In the rows, 128 means zero.
One turn or mirror swaps these rows in pairs. Which row does each one swap with?
The rows were stretched afterwards, more along some directions than others.
K_822: [133 136  70 140 149 113  98 133 142 115 114 151 122 138 124 142 139 124
 132 136 134 126 116]
K_591: [151 143 147 159 121 119 136 121 128 164 150 138 150 133 161 119  86 125
 138 101 135 104 140]
K_964: [142 149  95 156 146 102 105 137 122 139 131 153 139 148 115 124 127 117
 133 124 127  98 123]
K_400: [135 121  58 122 137 134  95 123 156  99  99 136 126 121 130 149 134 144
 131 137 137 144 114]
K_353: [136 139 152 157 128 133 149 112 142 158 139 128 138 114 171 130  94 125
 139 108 136 114 151]
K_787: [137 133  88 134 129 116  87 132 131 113 126 127 177 132 119 105 100 151
 118 126 146 124 108]
K_266: [164 152 135 158 129 105 125 132 127 164 152 137 153 141 152 110  88 124
 131  99 125 100 121]
K_799: [131 127 118 111 158 101 147 162 156 113 106 145 159  97 137 161 131  96
 135 114 123 119 134]
K_879: [134 118 131 113 164 104 160 157 150 118  91 148 147 105 142 161 138  99
 129 109 120 124 145]
K_30: [123 105 133 146 150 146 127 123 159 126 111 150 103 131 136 121 163 143
 145 132 164 147 152]
K_931: [123 140  73 142 146 111  93 141 142 108 120 155 134 138 118 142 136 122
 136 128 137 118 111]
K_224: [149 126 123  91 135 107 127 156 138 114 115 141 181 131 135  93 122 153
 134  96 138 128 102]
K_503: [158 109 126 106 151 145 133 142 127 119  98 144 127 142 168 149 106 154
 149  80 123 113  99]
K_71: [134 117 113 148 136 149  87 121 125 111 125 137 135 149 115 101 121 164
 128 129 163 121 111]
K_362: [136 148  95 158 139 110 106 137 127 137 132 159 132 154 124 127 123 116
 136 122 130 103 123]
K_406: [124 128 106 119 142 100 130 133 176 120 128 147 135 107 134 142 146 120
 139 126 132 144 142]
K_693: [150 135 151 148 122 119 143 123 142 164 139 130 149 130 170 119  89 125
 130 102 135 111 144]
K_951: [156 148 145 160 122 111 127 133 127 167 149 143 149 136 158 108  94 122
 135 103 135 101 134]
K_509: [131 120  64 125 139 142  92 127 149  97 102 138 118 126 134 162 138 144
 141 136 139 136 114]
K_195: [124 107 124 148 136 151 140 103 148 137 121 114 122 100 168 171 111 149
 154 132 138 128 177]
K_15: [113  96 141 149 151 151 146 111 141 124 125 134 101 103 160 164 130 140
 150 128 137 141 161]
K_669: [149 111 138 118 178 123 158 152 134 119  95 159 127 134 148 150 139 115
 143  99 121 108 121]
K_862: [ 96 108 108 137 172 125 116 144 125  96 135 159 127 129 118 152 165 138
 157 128 130 124 117]
K_834: [152 118 140 116 166 140 140 152 132 112 101 161 114 143 165 133 124 137
 153  85 136 109 101]
K_188: [130 124  99 129 126 126  89 137 135 110 124 128 178 131 117 105 105 152
 119 120 154 121 108]
K_253: [160 105  98  89 129 140 119 131 158 108  84 128 150 107 157 122 125 162
 138 113 156 158 121]
K_161: [128 122  96 116 137 100 128 136 170 123 131 148 145 107 142 142 141 122
 142 123 138 158 139]
K_25: [127 105 128 157 144 158 103 124 130 119 121 150 110 149 132 111 151 158
 150 126 164 133 125]
K_26: [ 91 105 105 140 164 136 131 134 127 104 134 152 125 134 119 152 161 132
 149 126 124 129 127]
K_628: [154 120 121  98 144 101 124 155 140 120 122 146 182 136 130  89 123 147
 130  97 142 141 102]
K_771: [162 117  88  97 140 132 101 131 126 109 113 139 148 150 147 119  90 169
 132  92 129 116  80]
K_394: [138 108 123 158 146 159 100 120 128 117 130 148 111 150 124 109 148 158
 150 128 165 125 117]
K_197: [140 119 137 123 170 120 158 151 142 124 102 145 124 117 151 176 137 115
 143 107 116 112 140]
K_247: [130 119 118 118 145 105 136 139 167 123 123 157 130 114 140 138 157 124
 144 127 143 152 141]
K_198: [143 128 129 103 150  98 127 160 136 112 117 152 174 144 102  86 132 137
 120 104 137 124 104]
K_110: [160 119 126  95 134 106 126 145 153 123 118 138 177 125 143  99 120 154
 130 105 145 143 111]
K_715: [162 109  99  90 127 137 108 134 159 105  96 127 148 111 150 123 121 165
 134 115 155 156 114]
K_819: [ 90  97 109 146 161 144 122 129 138 101 130 146 114 131 127 159 154 143
 149 132 134 127 135]
K_773: [136 129  94 122 137 108 105 145 141 106 120 126 192 113 123 120 102 132
 115 122 131 126 110]
K_305: [128 135  70 140 146 120  96 133 143 110 112 151 131 142 116 145 137 127
 132 130 130 114 117]
K_123: [137 121 129 117 163 120 156 152 128 121  96 155 135 108 168 170 141 116
 157  94 119 127 135]
K_980: [121 115 131 137 151 133 133 129 170 123 116 155 104 129 144 138 163 138
 151 130 159 138 147]
K_259: [138 128 117 118 155  97 146 161 145 116 100 141 164  89 141 159 132 103
 130 120 116 130 141]
K_164: [149 111  78 111 125 149 100 129 154 100  93 130 129 112 143 147 126 158
 134 136 146 157 126]
K_941: [127 134  89 125 136 111 106 144 144 104 117 125 185 108 122 132 103 130
 119 123 129 124 110]
K_343: [150 106  78 105 131 144 100 124 153  99  84 129 134 107 148 144 125 158
 135 132 146 164 124]
K_223: [144 128 160 153 138 123 138 112 142 156 143 130 143 107 174 130  95 133
 134 104 136 132 154]
K_991: [124 129 118 120 147  97 144 164 147 110 108 143 163  90 133 160 129 101
 128 114 119 130 141]
K_804: [150 127 156 144 125 133 145 119 137 152 148 130 132 116 178 135  90 134
 142 102 141 113 143]
K_569: [159 132  82 102 126 118  92 128 130 119 133 135 158 135 152 125  82 168
 136 102 126 124  85]
K_58: [136 129 126 119 162 100 152 158 151 114 102 145 155 102 142 162 127 100
 127 109 111 127 134]
K_581: [138 116 144 143 121 141 148 113 147 153 132 123 140 114 177 141  88 138
 136 116 135 124 162]
K_469: [152 112  83  96 129 137 106 124 162  98  87 126 147 101 148 138 116 161
 130 124 150 158 121]
K_839: [159 124  88  94 134 121 102 127 136 115 129 137 165 140 138 116  82 158
 122  87 125 123  80]
K_246: [114 111 151 148 135 149 146 114 149 124 138 135 108  95 166 164 118 138
 147 120 139 137 166]
K_974: [164 115  79  97 121 126  97 131 125 114 118 136 161 142 143 110  88 160
 131  98 130 138  89]
K_16: [ 98  98 107 140 160 134 117 142 142 101 128 152 129 138 117 145 155 132
 144 127 129 139 123]
K_923: [131 136  85 112 120 103 122 130 176 123 141 135 152 107 146 148 123 121
 141 120 128 142 125]
K_963: [122 113 130 159 152 152 115 124 136 122 120 155 104 150 131 114 159 152
 150 128 162 128 133]
K_745: [164 120 131 119 165 141 140 137 120 122 112 142 125 142 163 150 120 150
 157  83 115 101 101]
K_938: [134 127 101 134 128 129  94 132 130 107 123 131 171 135 119  94 105 153
 117 124 147 122 107]
K_535: [158 148 139 154 125 115 136 127 128 168 147 135 148 140 159 112  88 124
 135 111 132 100 138]
K_533: [128 115 112 144 136 148  93 129 127 109 118 142 143 150 108  91 128 162
 125 124 162 122 110]
K_619: [126 108 125 149 146 148 120 124 148 123 122 149  98 133 136 129 167 147
 157 136 163 142 145]
K_196: [161 112 112  88 135 127 126 130 160 111  93 127 158 112 149 114 119 165
 132 115 156 147 122]
K_590: [131 136  97 122 127 106 105 152 144 109 126 129 187 106 133 124 102 128
 118 119 132 126 112]
K_701: [139 129 129 112 165 114 158 149 144 117  88 149 141 103 144 160 130 105
 136 100 120 117 136]
K_105: [137 151  95 157 138 109 102 134 126 134 131 158 131 149 119 122 115 117
 131 122 133 104 115]

Swapped with K_569: K_862
Swapped with K_628: K_161
Swapped with K_745: K_246
Swapped with K_26: K_839

One turn or mirror swaps these rows in pairs. Which row does each one swap with?
The rows were stretched afterwards, more along some directions than others.
K_863: [150 142 140 132 158  84 118 123 110 111 155  80 112 152 151 122 119 151
 140 116 111 141 114 186 142 154 163 111  83 126 117]
K_213: [133 148 131 158 108  79 105 139 136 107 176 136 106 145 112 134 142 137
 136 126 130  94 163 150  99 154 129 100 106 118 135]
K_250: [139 125 116 165 144 155 132 132 101 176  86 131 114 127  99 125 165 120
 139 175 143  84 153 148 118 129 149 115 135 118 149]
K_181: [139 135 115 156 136 159 125 139  89 184  85 135 115 138  90 137 154 127
 125 162 146  90 161 145 118 124 144 122 125 118 128]
K_107: [144 134 194 146 131 115 125 112 148 173 147 142  97 147 139 133 131 121
 128  68  96 117 120  76 168 163 115  93  73 133 117]
K_977: [154 134 184 147 138 120 128 110 146 176 165 151  94 141 137 130 148 119
 126  76 105 121 123  83 167 166 128  99  78 117 119]
K_636: [148 139 173 117 155  95 120 102 120 104 155  79 116 128 155 134 118 141
 130 102 105 131 124 176 147 156 160 105  75 138 131]
K_185: [ 94 160 162 144 124 125 101 148 122 106 128 140 120 125 116 146 133 147
 138 124 110 147 149  78 125  99 132 125 162 145 136]
K_294: [107 123 165 113 153 136 140 125 149 105 132 110 176 116 141 144 109 103
 127  73 107 144  93 118 127 110  68 129 131 144 142]
K_202: [160 129 149 119 146  88 107 112 110 105 152  86 110 144 150 132 117 156
 135 111 124 135 123 188 136 160 172 104  73 128 121]
K_789: [102 124 166 121 158 138 119 119 154 114 128 118 182 109 132 148 109 101
 115  74 116 133 109 106 110 110  66 134 130 163 131]
K_713: [127 141 145 119 116 152 116  79 121 119 138 105 119  48 138 158 122 105
 108 114 106 102 139 155 121 141 149 127 138 132 134]
K_695: [165 131 154 110 148  88 114 125 108  99 148  76 107 143 162 120 115 152
 142 116 125 143 114 193 144 147 170 115  78 117 112]
K_553: [146 129 188 141 129 120 123 119 144 165 162 156  94 145 129 125 143 117
 128  72 107 123 124  70 168 161 121  93  80 118 117]
K_452: [134 149 110 126 120 140  88 134 104 142 137 144 122 178 116 118 112 153
 122 143 149 153 144 124  90 169 104 115 110 137  96]
K_809: [104 124 153 115 160 129 128 117 156 107 128 116 183 114 132 150 125  99
 116  83 113 134 107 111 116 115  61 130 141 170 139]
K_702: [ 81 148 157 134 121 145 116 140 126 125 119 131 125 122 110 145 115 136
 120 123 106 133 137  77 128  89 130 130 169 151 132]
K_214: [145 124 157 122 149  98 114 112 111 114 155  84 116 132 150 133 104 155
 126 107 112 134 121 181 150 153 166 108  75 136 118]
K_62: [146 134 105 152 136 150 124 152  94 179  93 141 105 141  86 127 161 126
 123 168 163  88 166 150 110 130 150 114 125 115 134]
K_249: [130 129  75 118 138 126 133 121 119 118 127 148 148  90 121 118 164 132
 124 149 161 127 124 152 146  98 168 161 147  92 128]
K_936: [139 145 121 158 105  86 111 141 138 111 160 129  94 137 114 113 147 149
 142 148 130  97 164 162 110 149 143 102  99 110 132]
K_673: [144 129 187 139 135 116 131 113 148 179 149 152 100 138 138 129 149 115
 121  76 106 110 122  77 168 154 126  94  79 127 119]
K_571: [151 123 153 111 150  93 123 119 107 109 150  98 114 137 158 133 116 137
 126 110 113 139 125 181 142 150 167 122  70 132 131]
K_959: [146 155 128 175 112  83  98 124 128 109 169 131  98 147 108 142 150 151
 142 133 125 103 164 165 104 166 133  85 107 116 135]
K_776: [122 142 139 120 113 156 119  85 110 117 142 123 107  55 133 161 126 108
 107 120  99 108 141 146 118 150 145 130 142 119 135]
K_327: [ 83 154 147 138 120 131 118 144 123 115 121 138 106 115 122 142 121 145
 129 134  99 124 145  89 134  93 140 139 170 137 135]
K_877: [131 118  80 122 144 118 131 122 121 111 119 152 147  93 130 119 163 130
 122 150 162 121 125 149 142  94 159 152 148  94 124]
K_676: [ 96 121 154 117 153 150 138 120 152 121 116 115 190 113 136 142 107  86
 127  82 107 134 109 112 115 102  63 144 137 165 147]
K_772: [ 74 140 139 133 116 141 118 137 119 124 121 153 130 122 112 136 119 124
 118 133 120 141 147  75 125  88 131 135 181 143 141]
K_690: [154 132 152 125 153  83 114 112 118 106 148  82 109 141 150 148 110 151
 137 115 111 139 123 180 150 163 161  98  72 129 128]
K_200: [137 131 102 154 138 156 126 145  88 182  87 136 113 142  99 125 161 132
 127 162 143  83 162 147 115 124 147 119 131 116 132]
K_439: [130 149 102 117 115 143  93 131 107 141 121 150 148 170 120 109 115 132
 127 138 155 144 129 123  81 166 100 130 119 144 106]
K_531: [ 87 138 163 136 122 126 105 136 132 113 112 143 116 117 116 150 131 132
 122 133 109 126 152  83 127  96 134 124 170 154 141]
K_456: [ 89 166 164 145 122 115 104 146 119 117 121 126 112 133 117 146 137 137
 137 131 103 135 151  88 128  92 136 124 169 152 140]
K_263: [ 99 153 136 101 107 147  86 164 116 138 125 135 127 190 147 127 124 152
 160 124 108 144 103 116 105 136  81 151 174 135 136]
K_614: [136 104  98 139 132 138 136 141 107 139  81 121 130 109 141 100 158 102
 128 154 162 123 108 143 131  80 140 139 126 110 115]
K_182: [115 122 158 120 165 127 129 114 158 104 118 109 182 109 143 142 126  96
 120  82 122 129 116 119 113 116  68 112 129 163 149]
K_269: [101 121 168 116 152 130 137 110 161 101 135 107 188 112 145 150  99 103
 130  75  99 130 103 117 124 110  59 130 133 168 148]
K_146: [133 145 109 121 121 141 109 135 110 139 127 142 140 170 121 113 122 133
 136 146 142 156 136 120  91 170  95 118 120 137 107]
K_597: [109 131 166 113 152 134 136 109 157 108 134 103 187 111 144 151 104 101
 122  67 109 136 100 113 121 114  66 129 128 165 136]
K_490: [ 93 150 149 133 119 115 109 132 143 104 117 133 117 115 125 141 136 132
 125 149 117 141 152 100 127  90 152 136 166 149 138]
K_566: [120 163 113 174 116  88 103 141 123 109 169 135 100 152 106 124 149 150
 143 142 124  96 170 167  97 162 126 100 117 108 134]
K_384: [100 150 129 107 108 154 100 162 123 141 116 117 137 178 138 128 112 155
 165 135 105 148 106 120 107 126  87 150 172 141 148]
K_650: [ 95 136 158 123 158 130 130 110 150 102 132 104 189 109 141 144 110 108
 126  79  99 133 104 126 119 115  57 125 120 168 132]
K_476: [140 138 127 164 112  78 117 128 142 104 172 123 106 130 118 130 143 145
 145 150 124  98 166 169 106 155 138  95 106 109 141]
K_955: [123 153 145 112 106 149 109  85 115 105 134 117 122  59 145 159 126 106
 105 114 105 111 143 147 108 144 141 135 142 136 123]
K_767: [ 80 155 155 142 125 137 108 141 133 118 124 138 127 132 114 149 129 142
 123 134 116 122 146  85 130 103 126 125 184 153 144]
K_27: [129 128  70 120 136 121 144 111 125 127 122 145 146  75 135 117 165 127
 111 149 156 109 128 154 154  97 173 159 145  96 123]
K_725: [156 127 117 159 143 156 130 137  97 176  92 127 107 125  88 131 150 122
 133 152 146  85 148 148 124 131 148 117 114 113 136]
K_526: [ 94 147 125 109 114 153  94 169 119 140 134 130 136 187 138 127 122 159
 157 136 105 146 103 123 104 127  86 149 175 129 149]
K_698: [122 147 113 104  93 137  97 160 120 156  86 132 125 141 132 109 101 136
 153 154 168 152 140 121 120 132 126 137 136 135  97]
K_489: [147 144 123 159 110  84 103 140 132 107 169 133 101 146 115 131 143 151
 139 132 130  94 162 163 100 163 142  93 102 110 135]
K_764: [142 129  99 152 137 154 126 139 102 168  89 128 118 130  96 130 150 127
 132 173 159  78 162 161 104 127 148 127 128 117 142]
K_983: [102 159 156 134 115 134 107 138 130 101 101 131 118 132 115 137 139 130
 138 137 115 136 149  86 118  99 137 119 175 159 141]
K_350: [160 119 168 120 149  89 123 117 115 104 147  77 107 141 151 129 110 148
 152 118 109 147 112 178 153 155 166 107  73 125 127]
K_727: [ 90 139 161 131 123 119 115 131 129 104 120 132 119 116 122 150 125 130
 128 129 106 138 151  87 136  89 136 130 169 153 148]
K_587: [130 149 141 119 114 131 111  78 116 105 133 113 114  56 144 166 122 108
 104 113 108 104 146 155 116 141 148 129 137 131 117]
K_496: [142 109 103 139 128 129 131 153  94 134  80 115 126 107 140 106 160  97
 144 163 153 132 110 152 124  73 149 139 137 105 114]
K_810: [117 158 121 112  96 145 105 153 123 148  78 122 139 145 137 100 113 124
 165 162 164 147 142 127 123 115 131 146 117 140  96]
K_355: [111 135 161 116 160 125 126 115 145 106 138 107 169 117 152 143 113 110
 126  70 104 140 100 121 116 112  66 142 126 156 127]
K_66: [130  99 100 132 123 142 132 150  91 157  81 125 130 103 130  96 148  99
 127 151 157 137 111 132 122  81 130 129 133 110 120]
K_641: [146 129 107 119 122 140  98 147 100 144 125 150 127 183 118 106 114 149
 127 144 154 160 129 121  95 165 110 120 111 132  98]
K_598: [ 96 131 158 120 161 136 131 116 145 106 129  97 182 108 141 154 116 111
 133  85  96 130  98 124 109 103  64 125 134 168 148]
K_672: [130 142 110 119 118 142  98 132 112 149 121 148 146 171 117 120 107 135
 119 144 147 151 129 119  88 164  96 126 111 147 100]
K_722: [138 154 143 159 111  86 110 135 137 102 173 137  97 141 114 130 155 139
 136 127 110  96 166 146 103 157 130  92 110 120 137]
K_840: [127 154 121 155 101  91 112 136 124 111 178 147 104 148 117 130 143 143
 129 136 126 100 173 159  95 154 133 106 109 117 140]
K_530: [138 145 107 122 122 144  97 141 108 137 125 143 135 176 119 108 121 138
 117 150 158 156 136 132  88 163 108 124 105 144 101]
K_935: [142 145 109 118 121 145 103 136 109 140 125 145 135 176 118 106 123 140
 127 143 149 153 137 119  89 165 107 119 118 133  96]
K_992: [143 125 117 156 141 162 128 134 104 177  81 129 116 126  93 122 157 118
 132 165 147  79 152 145 109 131 145 119 131 119 146]
K_943: [102 148 115 117  95 142 109 149 122 165  95 125 138 142 128  99 100 135
 157 155 159 156 138 119 130 132 113 131 112 138 105]

Swapped with K_587: K_107
Swapped with K_263: K_27
Swapped with K_66: K_810
Swapped with K_943: K_496
Swapped with K_249: K_526
Swapped with K_936: K_695
Swapped with K_992: K_935

